Turns in one plane each, and the order they were made in; the first pair answered
Q83 (before -> after):
[-18 -15  19   3 -15 -11  11  -9  -7  14 -22  10 -21  -5  13  10 -11 -17
 -15  -5]  ->  [-20 -10  -6   3  -6   6   3  -7  15  34 -12   4  10  16 -31  -7  -4  -9
  -6  -5]
[ 15 -13   6 -14 -13   2  -7  12   1  -9   7 -14  -3 -12  18   4  -7  -7
 -10  -2]  ->  [ 13  -9  -9 -12  -8  12 -12  12  13   1  13 -16  15   0  -7  -6  -3  -3
  -7  -3]
[ -6   2  10  16   8  -2   1  -6 -10  21 -10  -3  -6  10 -20  -6  -6  11
   0  -2]  ->  [ -2  -7  18  17   0 -10   6  -5 -18  12 -12   5 -19   0  -5   2  -4   3
  -8   2]
Q262 (before -> after):
[ 16 -16 -15   6  -5  12   5  11  14  12  26   3  19   5 -21   2   2  -9
  -4   6]  ->  [ 11  -8 -10   4   3  14   2   9  19  18  25  -7  22   8 -24   1  -4  -4
   6   1]
[ -1  -7  -9  10 -10   1   0   9   4   7   0  16   2   3  -8  -3   0  -5
  -8  10]  ->  [ -5  -3  -3  15  -5   3  -2   7   8  16  -2   6   2   7 -15  -3  -5  -1
   0   6]
[ 16  -8 -15   2 -21   5   8  27  -4  -8  26 -10  23   4   4  -3   0   1
  -7  17]  ->  [ 15 -14 -12   9 -22   9   8  26   4   1  22  -8  24   7  -8  -2  -1  -3
 -11  16]
Q4 (before -> after):
[-23   5   9  12 -14   9  -8 -19 -15  10  -6  13  -9  16   3  14 -26  19
 -24  -8]  ->  [-21   3 -13   9 -20  13  -8 -14 -11   6  -1  24   4  22  -7   3 -14  19
 -31  -2]
[  1 -17  13  13 -11  -6  -7   3  -7   5 -17   4 -16  -9   9   6  -9  -9
 -16  -6]  ->  [-19   6  -4   9   3  -2 -18 -10  -9   8 -24  -1  -6   0   6 -18  -2  10
 -10 -11]
[ -8  14 -10 -15   5  -4  -3  -4 -12 -14   5 -10  -1   4  23 -12   8  15
   9   5]  ->  [  9  -9 -15 -12 -10  -2   5  10  -8 -17  16   4   0   1  20  -2  11  -1
  -3  13]
[  2 -10  17   2   2  -1  -1  -8   8  11  -1 -11   4   9 -17  -3 -10  -9
 -17  10]  ->  [ -4  -4  15  -1   7  -1  -5 -10   7  11  -5 -14   6  11 -17 -11  -8  -5
 -13   8]
Then:
(2 to 4 turns a pair)
[ 22  -9 -17   0 -14   9   3   7   1   5   6  17   5   0  -6   1   4 -10
  -4  -4]  ->  [  0  15 -19  -4   4  10  -7  -9  -2   8  -6   5   9   8  -6 -14   4   8
   7 -12] => Q4 Q4
[  4 -19  -6  17   0  13  -1   4  25  17  -4   3   9  17 -43   4  -6 -22
  -6  -4]  ->  [-12  -1  -7  13  15  13  -9  -6  21  22 -15  -8   8  22 -40  -8  -5  -6
   5 -11] => Q4 Q4
[-11   1   0   5  14   5 -20 -14   2  13  -8  -8  -5  14 -20   5 -10  12
   8  -9]  ->  [ -4   8 -14 -17  11  -4 -15  -8 -15 -16   4  -5  -4   2  19   6  -3  18
  10  -2] => Q262 Q262
[ 10  -7  22  15   5   6   4   4  10  22  -2 -12  -5   9 -24  16 -11   2
   4  -7]  ->  [-10  16 -12  -1  15   7  -4  -5   5  13  -4  -9  12  18 -18 -15  11  20
   6  -4] => Q83 Q262 Q4
[-12  17 -14  -2   0  -8 -19   6 -13  -1  -1 -10   7  16   4  -3 -14  21
  15  14]  ->  [-10  15 -19  -3  -2  -8 -18   7 -11   0   1  -6  10  18   0  -5  -9  20
  15  16] => Q4 Q4 Q4
[-13 -10   3  23  -3   6  -4 -12   8  17 -15  13  -4   9 -29  -8   7  -8
 -17   0]  ->  [  6 -11 -29   1  -7  11   0   9  12   1  18  15  20   7 -17  -6  12  -6
  -9   9] => Q262 Q262 Q4
[-12   8 -21  -5  10   9 -15  -5   6  14  -4  10  26  13 -26 -17   9  13
   2  -9]  ->  [ 23 -29  -1  -4 -13   4   1  16   6   1  17  22  13  -7  -9  22  -5 -13
  -7   0] => Q262 Q4
[  2   5  11  10  -3   6  13  10  11  14  -6   5   6  10 -11  26 -11  -6
  15  -2]  ->  [-14  25  -9  -2   6   5   5   3   5  10  -9   3  17  15  -6   7   2  11
  17  -4] => Q83 Q262 Q4
[  4   3 -19 -11   5  -4   3   8  -7 -18  13   3  -7  -6  19   1  -1   4
  -5   7]  ->  [ 12  -7  -3  -4   4  -2   5  12  -1 -12  17  -4 -10  -6  12  15 -14  -4
  -1   5] => Q83 Q4
[ -4   8 -24 -14  -6  -5   1   1  -5 -16   6   8   8   2  12  -6   7   4
  -8  12]  ->  [  4 -14  13  12 -12  -2   7   1   7   4  -3   7  -9   0  -7  15 -10 -12
 -14   8] => Q4 Q262 Q262
[  2 -10  21   9  -8  -9   3  -6  -1   8 -14  13 -18  -4  -1   6   0 -12
 -18   1]  ->  [ -6   0  24   9   5  -4  -4  -9   5  19 -15  -2 -13   3 -12   4 -12  -1
  -4  -3] => Q262 Q83 Q83
[-24  28  -7  -7  26  12   0 -18 -10  11   1 -26 -11  15   5 -18 -11  28
  -2  -8]  ->  [ 12 -27 -11   8 -19   6  21   6  -5  -3  14  17 -17   4  -2   5   5 -15
 -44  11] => Q4 Q262 Q83 Q83
[ 19 -33   5  15 -13  -8  12   6  -3   1   4  29  -9  -4   1  11  11 -16
 -24   9]  ->  [-11   2 -27   4   7  -5  -3  -9  -6   4  -8  22  12  14  -9 -29  30  12
 -19   5] => Q4 Q4
[ 24 -27   5  10 -17   6  11  25   9   4  21  13   2  -4 -15  26  -5 -27
   3   3]  ->  [-15  23 -10   0  20  14 -12   0  11  16   6 -17  18  17 -25 -14  -1  14
  31 -13] => Q262 Q83 Q4
[ -3   9 -14  -9  11   2  -8   0   1   1  17   4  12  10   0 -10   5  15
   3  -4]  ->  [  4  -8 -13   1  -4  -2  -3   3  -2   0  14  20   7   7  -2  -8  12   0
 -17   2] => Q262 Q83 Q83 Q262
[-17  17 -26  -6   1  -3 -10 -14  -1  -1  -5  12   8   7   3 -23  15  15
  -4   1]  ->  [ -2  17   6  -7  16   3  -7  -4   5   6  10 -17   0  -1   7   6 -20  16
  26  -8] => Q4 Q262 Q83 Q262
[ -4  26 -18  -2   0 -17  -3  -7  -9  -9   7 -13 -11   0   8   1  24   1
  -2  -6]  ->  [  7  13 -29   3  -5  -7   1   3   4  -2  19  -6   3   6 -13   4  25  -8
  -6  -1] => Q4 Q83 Q83 Q83
[-12   9   1   2   7 -10  -7  -3  -7  -5 -18  -5  -9  -2  14 -14   3   8
   1   1]  ->  [ -1  -3 -15   8   3   1  -8   6  10   6  -7   2   9   8 -17 -16   9   3
  -3   6] => Q262 Q4 Q4 Q83
[ 24 -11  18  -5  -7  -7  14  15  -1  -6  20   2 -17 -20  24  40 -18 -15
   4   5]  ->  [ 14  -1 -44 -16 -10   3   7  17   5 -10  28  20  22   1  -1  -3  23  -3
 -11  14] => Q4 Q4
[  1  21 -22  20  11  17 -16  -3 -29   1  -3   2   0   2  23  -3  11  -3
  11   7]  ->  [ -1  19 -17  22  11  16 -16  -5 -30   0  -9   4  -6   2  27  -2   9  -4
   8   8] => Q4 Q4 Q262 Q4
[ -2   5   6   7  11  10  -5  -3  -3  21   8 -16  11  12 -10  14 -10   3
  15   0]  ->  [-10  19 -10  -9   6  -2  -4  -7 -21  -3   3  -8   8   6  21   1   8  11
   9   4] => Q4 Q262 Q83 Q4
[-23  20  -7 -13  13   3 -18 -11  -3   4   8   7  25  13   1 -19  10  27
   8  -5]  ->  [ -3  -4 -13 -15 -12  -5  -5   0  -8 -16  18  33  18  -1  20  -9  22   8
 -14   7] => Q83 Q83 Q83 Q4
[ 18 -13  15   5  -2  -6   5   6   3  -6   1   4  -9  -9   1  11  -8 -12
   7   5]  ->  [ -7  12   2   1  16  -1  -8  -8   2   2 -10  -7   2   3  -6 -10  -3   8
  18  -4] => Q262 Q4
[  1  -9   8   7   5  16  -6  -4   7  25  -6  -3  -9   1   2   7 -12  -5
   4   7]  ->  [ -5   8 -15 -11   9  15 -11  -5  -2   9   1  -2   2   1  20  -7  -1   8
   8  10] => Q4 Q262 Q262
[ -4  31   9 -17  -2 -21   9   2 -14   1 -12 -11  -2 -13  26  27 -22  -1
  14 -12]  ->  [ 16  -6  -3   0 -27 -15  21  18   1   7  -1  19  10  -9  -8  32  -8 -28
 -15   1] => Q4 Q4 Q262
[ 13 -24  -6   5 -22   0   7   7  10   0   6  25   6  -3 -10  11  17 -20
 -23  11]  ->  [ 10 -16  18   0 -19 -12   9   2  -6 -11  -2  12 -16 -16  23  23   2 -17
 -16   6] => Q83 Q83
[ 15  -5  -5 -19 -11 -20  17   3 -16 -12  12  -7   9 -11   4 -14  14  25
  -5  15]  ->  [ 14  -8 -11 -17 -14 -15  17   3 -13  -7  13  -4  16  -5  -9 -18  19  24
  -8  16] => Q83 Q262
[ -5  15 -12 -14   5  -1  -3   3  -4  -6  10  -6  13   5  16  -9   3  12
  10  -7]  ->  [  3 -11  -7   3 -17  -4   6   4  -4  -7   2  16   3   0   5  -2  16 -11
 -17   1] => Q83 Q262
[ 15  12   2  -4 -13   7  16  18   1 -23  13   4  10  -5  15  13   8 -12
 -14  17]  ->  [ -2  33  -7 -11   0   5   8   7  -6 -25   1  -2  10  -1  21  -6  15   4
 -10  14] => Q4 Q4 Q83
[-18  13   2  -3  19  -6  -8 -14  -4   9 -16  -6   4   9  -3 -24   3  15
  -1  -6]  ->  [ -4   5  15  -1  22   3  -6  -1  10  19   1 -17   7   8 -15  -5 -16  10
  14  -8] => Q83 Q83 Q4 Q83
[  4  -8   2   4 -13   3   3   3  -2  -7  -2  10   8   5   4   8   5  -8
 -10   9]  ->  [ -3  -5  13  13  -8   1   2  -4  -1   2 -12   2   1   8  -4  10   0  -5
  -6   4] => Q262 Q4 Q83
[  3 -28  -1  22 -25 -15  11  -3 -18 -17 -25  32 -24 -11  14  -3  30 -28
 -39  13]  ->  [-26  -6  26  41   2  -5  -4 -25  -5  21 -50   2 -30   7 -20 -11  11 -10
 -17  -8] => Q262 Q4
[ 22 -21   4  10  -2  12   4  14  16   6  20  -1   9   4 -28  11  -6  -9
   2   5]  ->  [  5   2  10   2  17  14  -3   3  14  12  13 -21  10   9 -22   3 -15   9
  22  -6] => Q262 Q4
[  7  13   8 -19  14  16  -1  13  13   3  28 -24  11 -14  16  22 -21  12
  33  -3]  ->  [ 20  -5  -5 -18  -1  18   4  23  20  -3  40  -8  20 -15   7  23 -11   0
  19   7] => Q4 Q4
[-11  19  -2   2   7   4 -11   0   2  -2   3  -5 -10  16 -10 -22   3  34
   1  -6]  ->  [  0   7  -6  -1  -9  -7  -2   8 -10 -20   5  15 -17   2  13 -15  13  21
 -16   3] => Q262 Q83
[  3  -3   3  16  15   7   7   2   5  22  -4  14  10  15  -9   8 -12 -20
 -17   5]  ->  [-13  14  -4   9  23   2   1 -10  -4  17 -15  11   8  18   0  -7  -6  -7
 -15   3] => Q4 Q83 Q4
[ 17  -7  10  -5  -7   5   3  14   1  -8  19   1  -5  -8  14  17 -16 -11
  10   3]  ->  [ -2  18 -10 -19   2   1  -3   3 -13 -18  11   0   0  -5  29  -6  -1   6
  10   2] => Q4 Q262
[ 15 -11  10   4  -4  19  -1   9  11  10  19   3  -1  -9 -27  30 -44  -5
  20 -12]  ->  [ 14   5 -21 -26 -10   4   0  11 -14 -29  27  15   3 -23  25  16 -22   5
  14  -1] => Q4 Q262 Q262 Q4
[  2 -16 -28  22 -14   7   6   2  22  12  -3  10   4   6 -42 -19   0  -6
  -9   2]  ->  [-14   5 -10  21   5   6  -2 -11  19  21 -16 -13  -2   9 -37 -21 -15  11
  11 -13] => Q4 Q83 Q4
[ -2  13 -31 -20   1  14  -1   1  -9 -25   5   4   9  -7  25   4   9   7
  19  -5]  ->  [  7 -11 -32   1  -9  26   2   5  12  -1   6  16  19   5 -23   8  13  -9
   5  -1] => Q262 Q4 Q83
[ 20  -5  -7 -10 -11  -3  21  21   8 -13  17  14  16   7   4  -5   5   6
 -21  21]  ->  [ 13  -6   6   7  -2   6  16  13  24  14   8   4  16  20 -31  -5  -6   6
 -17  14] => Q262 Q262
[  3   1  12   4   6   2  -5   1   7  12   4  -9   4   4 -15  11 -16  -1
   5   2]  ->  [ -2  13  -4  -7  11   1 -11  -1   4   5   7 -12  13   7  -9   1  -7  11
  11   2] => Q4 Q262
[  3   3  13   9  12  13  10  -2   2  -1 -12 -13  -5 -11  -9   5  -9  -5
   7  -8]  ->  [  1   6   6   3   7   6  11  -5  -8 -16 -18  -6 -10 -16  12  -2   0  -3
   0  -6] => Q4 Q83
[ 17 -25  10  -5   2  -6   6  13   8  -1  17   0 -12   5  24  16 -19 -10
   7   7]  ->  [  9 -26 -15  -5  -9  -9   7   7   4  -6  10  23  -3  10  17  -7   9 -12
 -15  16] => Q4 Q262 Q4 Q262
[-12  11   3 -12   1  -5  -1  -7 -15  -9 -19   6  -7   3  12  -8   1   9
   2  -9]  ->  [ -3 -11  -8  -1 -12   1   4   1  -3   1 -15  22   1  11 -13  -7   9  -6
 -14   1] => Q4 Q262
[-11   0  -7  12   5   8  -2  -2  16  28 -10   7  13  15 -40 -14   3   2
  -9   2]  ->  [-22  14 -12  -2   0 -14  -1 -13 -16  -4 -24  17  -3  -2  12 -22  20   8
 -21   5] => Q262 Q83 Q4 Q262
[ 10   4  -1  -1  -1   8  -9  16   5   9  14 -11  13   8  -6 -10 -24  11
  32  -7]  ->  [ 20  -8 -12  -9 -19   0  -1  26  -4 -10  21   8  13  -1  13  -8 -11   1
  17   4] => Q262 Q4 Q262
[ -6  16 -27  -6  11  13  -4  -1   3   6   3  -1  14   1 -15 -20   3   9
  10   2]  ->  [  3  -1 -11  -2 -10  -5   5  -2 -16 -15  -6  17 -12 -16  19  -7  10  -8
 -13   9] => Q262 Q83 Q262
[  1  -7   8   0  -5   2   2  10 -16 -12  -3   4 -15  -4  23  19   0 -20
  -5   1]  ->  [ -2 -13  19  14  -3   7   0   6  -5   7 -11   2 -14   4  -2  20  -4 -24
  -6  -5] => Q262 Q262
[  3  -9  13   9  -8  -6  -1  -2   2   2 -10   4 -10  -2  -5  -2  -3 -10
  -9  -1]  ->  [  6  -4 -10  -2  -1   2  -5   6   9   1   7   3  12   4 -15  -9   2  -4
  -2   4] => Q83 Q262 Q4
[ 14   2  -6  -8  -8  -1  10   4   4  -8  33  -7   4 -16  21  14 -11   5
  15   4]  ->  [ 11 -11 -17  -1 -24  -7  15   0   0 -11  23  17   2 -15  13   3  10  -6
 -13  11] => Q4 Q262 Q262
[  1  -4   9   7   3   5   1 -10  14  22  -5   2   6   7 -27  -3  -1   3
  -5  -7]  ->  [ -5   2 -11  -1  -4  -4   1 -14   1   3 -13  16   5   4  -9 -18  20   5
 -20   1] => Q83 Q4 Q83 Q83
[-13  -8  -5  -1   6  -6   1  13   3 -18  -1  13  -6  -9   2  -9  13  10
  -1  14]  ->  [-19  -8   4   9  15  -2  -2   9  12   0  -6   5  -7  -1 -18  -9   3  12
   4   6] => Q262 Q262 Q262
[-10   8   1   7   9  -4  -2 -15   6   5 -13  -9   0  24 -15 -19   3  12
  -5  -4]  ->  [ 17 -11 -13  -5 -11 -10   9   6   1 -18  12   8   3  10   7  -3   9  -4
 -16   9] => Q262 Q262 Q4
[  1 -19  12  30   3  -2   4  -3   8  10 -16  11  -6  14 -15   8   8 -11
  -2  -7]  ->  [ -9  -9  18  27   9  -7   0 -10  -1   6 -27   6 -15  12  -4   3   6  -4
   2 -11] => Q4 Q83
[ -7  30  -6   8  12   7 -10  -2  21   8 -24   8  23  15 -30 -14   9  10
  10 -14]  ->  [ 16   3  10  18   1  10  -1  15  31  14  -8  11  18   8 -38  17  -8  -8
  12 -11] => Q4 Q262
[  5   4 -16  -3  14  25 -17   8   6  -4   9 -22  10  19 -18   8  20  17
   1  -6]  ->  [ 20  -9  12   0   7  20  -8  15   2  -8  13 -26 -11   4   2  34   1   6
   3  -8] => Q4 Q262 Q83
[ 25  16 -19 -17  13  10 -19  29  15 -21  38   5  35   1   2   9  -1 -12
   1  -2]  ->  [ 24 -16  16  20  -3   8 -13  19  24   3  10  20   7   3 -28  19  -4 -37
 -27  -4] => Q83 Q262 Q262 Q262
[  1 -27   5   4  -9   9  -6  18  -1   7  11   3  19   3  -7   5  27  -4
 -16  16]  ->  [ -2 -19  18   7   5  16 -11  14   7  19  11 -14  21   8 -17  11  11   4
   2   9] => Q262 Q262 Q4
[ -5  -1  -3  36 -13   6 -15 -31   5  14 -25  43   9  18 -13 -35   8 -16
 -36  -2]  ->  [ 15 -19   9  44 -20  14 -10 -17  17  22 -10  40  11  16 -25 -15  -6 -30
 -31   0] => Q262 Q4
[ 29 -11  -1  -8 -13  -8   4  28 -20  -6  26   2  15 -18  18   9  -4  10
   1   4]  ->  [ 24  -1   9  -5   1  -2  -2  25 -11  10  26 -17  17 -12   5  12 -22  18
  18  -2] => Q83 Q4
[ 21 -13  14   6  -3  -4  14  13   1  -7   7   1  16 -12   0  21  -7 -11
   0   9]  ->  [  4  12   0  -4  16   3   3   6   4   0   6 -15  34   1  -8   1  -6  10
  18   0] => Q262 Q83 Q262 Q4
[  0  -4 -32   4 -12   9   2   1  -3  -8   9   5  24  11  -7  -8  11  -4
 -16  15]  ->  [-10  10 -22   5   5  15  -5  -6   4   8   5 -15  27  19 -20  -9  -4   7
   5   5] => Q262 Q262 Q262
[ 12 -13  14   5  -4   0   1 -16   2 -11  -8  10 -21  -1   5  -8   8  -8
   6   9]  ->  [  7   6  -4  -8   9   8  -6 -14   5  -9   3  -3  -2   5  -1 -16   7   9
  25   7] => Q83 Q262 Q262
[ -4  22  -6 -11   6  -5  -3  -3 -12  -6  -1  -9   6  -1  21  -3   5  10
   7   0]  ->  [ 11  -4   9   0  -9  -8   8   3 -10  -8   2   3  -6  -9  19  15   2 -11
  -7   7] => Q4 Q4 Q262
[  1  -2 -25  11   8  15   5  13  16  -6  -2  -9  16  11 -21 -10  -2 -13
   7   4]  ->  [  8 -15 -20  14  -8   7  12  15  10 -17  -4   4   4   3  -8  -2   3 -24
  -9   8] => Q83 Q83
[-16  17   4  -8   5  -3  -9 -12  -2  -2 -11  -6  -8   6  13   0  -6  10
  16  -9]  ->  [ -2   0   7  -5 -10  -9   1  -5  -8 -14  -6   7 -16  -4  25  14  -2  -6
   5  -2] => Q4 Q83 Q83 Q4
[  0   3  21  -1   9 -17   9  -9 -26 -23 -27  -2 -30   0  20  21   3   6
  -3  20]  ->  [  1 -18   1  19  -1  -6  10  -6  -7  -4 -27  16 -13  17 -29   7  20  -9
 -24  27] => Q262 Q4 Q4 Q262
[-25  19 -17 -10  25   1 -20  -5   2   7  -1 -12  16   7  -5 -21  -4  23
  22 -26]  ->  [ 12 -28 -21   6  -7   8  -5  21  20  12  21  15  22   6 -33   2  -2 -13
  -2 -10] => Q4 Q262
[  5 -18  16  10   5  12   2   0  24  28  12 -10  11  13 -29  14 -12 -11
   4   0]  ->  [  3   9   7 -20  18   5  -2   2   8   4  27 -25  15   3  15  14 -15   8
  28  -2] => Q262 Q262
[-10  10 -32 -13  11   2   3   1  13  -6  -4  -7  18  21  -3   0   2  14
  18  -8]  ->  [ -1  -5 -22 -14  -8 -14  12   2  -4 -28 -10   9  -2   5  31  12   8   0
  -2  -2] => Q83 Q4 Q4
[  7 -19 -10 -11   7  16  17  12   8  -6  10  -1  12  21 -30  -8 -10 -17
 -13   2]  ->  [  7  -6 -18 -29  10  11  14  13  -3 -23  19  -9  14  14  -1  -9 -12  -6
  -1   3] => Q262 Q262 Q262 Q262
[-13  18 -24 -20  21  12 -10  -1   7   4   3   2  17  18 -21 -34   8  14
  17  -1]  ->  [ 28 -25  12 -16  -8  -2  12  20  -3 -18  17  19 -16 -15  16  15 -10 -21
   0   9] => Q262 Q262 Q4
[  4   1 -14  -5   6  -2  12  -1   0  -9   2   8   9  -5  25  14   8   6
  -6  -1]  ->  [ -4   3   8   3  10  -5  10  -9   0  -1 -12   1  -6  -8  23  19  -5   5
  -4  -7] => Q262 Q4
[ -4 -21 -10  -4 -30  -9  -5   6  10  -2 -13  19  11  14 -22   6   5 -12
   3  22]  ->  [-13  -3   0  -5  -7  -1 -12   1  15  12 -14  -7  14  18 -30   5 -13   6
  30  13] => Q262 Q262
[ -5   6 -22  -8  -6 -12  -1  -4 -13 -16  -3  12   4   1  19 -16  17   9
 -10   6]  ->  [-19  13   1   3   3 -14  -7 -16 -13  -2 -22  -1 -12   4  13 -16   7  12
  -6  -5] => Q262 Q4 Q4
[ 12  -9  10  10  -2  12   8  10  -7   1   7   4   9   3 -19  11   1  -8
   6   4]  ->  [  0  13  14  -2  10   7   3   2 -15  -5   1 -12   3   0   0   7  -4   7
  20  -2] => Q4 Q262
[ 22 -15  11 -12 -25 -24  21  12 -14 -10   3  24  -3  -2  41  32 -22 -14
 -15 -13]  ->  [  1  21   0 -17  17  -1  -1   5  12  25  12 -15  29  25  -4  13 -40  19
  30 -30] => Q83 Q262 Q4 Q4
[-13  26  -2  -1   1 -11 -11 -22  13   6 -18  -8  17  12  -9 -34   8  26
  21   2]  ->  [  9  -2  46  10  -9 -20   1 -13  11   5 -14 -14 -14  -8   9   9 -23   5
  22   0] => Q4 Q4
[ 13 -12  39  -1  -5   2  -6  -3  17   7   5  10 -24 -19  -5  50 -18 -13
  14 -21]  ->  [ 23 -14 -20 -25 -22   1  -4  13  11 -22  29  37   5 -19   6  28  18 -12
   0  -2] => Q262 Q4 Q262 Q4
[-14  -1  16 -13  -3   6 -26  -3  -3  -4 -21  -8   3  -6  -9  -2  13   3
   0 -11]  ->  [-12  -1  12 -20  -5   3 -24   2  -7 -12 -17  -7   3 -10   4  -2  15   4
   0  -9] => Q262 Q262
[ 10  -7 -17   9   6  -5  -6   7   0  -7   6 -13   0  -4  24   6  -4  -4
   6   5]  ->  [  4  -2 -14  13  14   0 -10   4   8   5   5 -20   4   3  11   3 -11   1
  16   0] => Q262 Q83 Q4 Q4
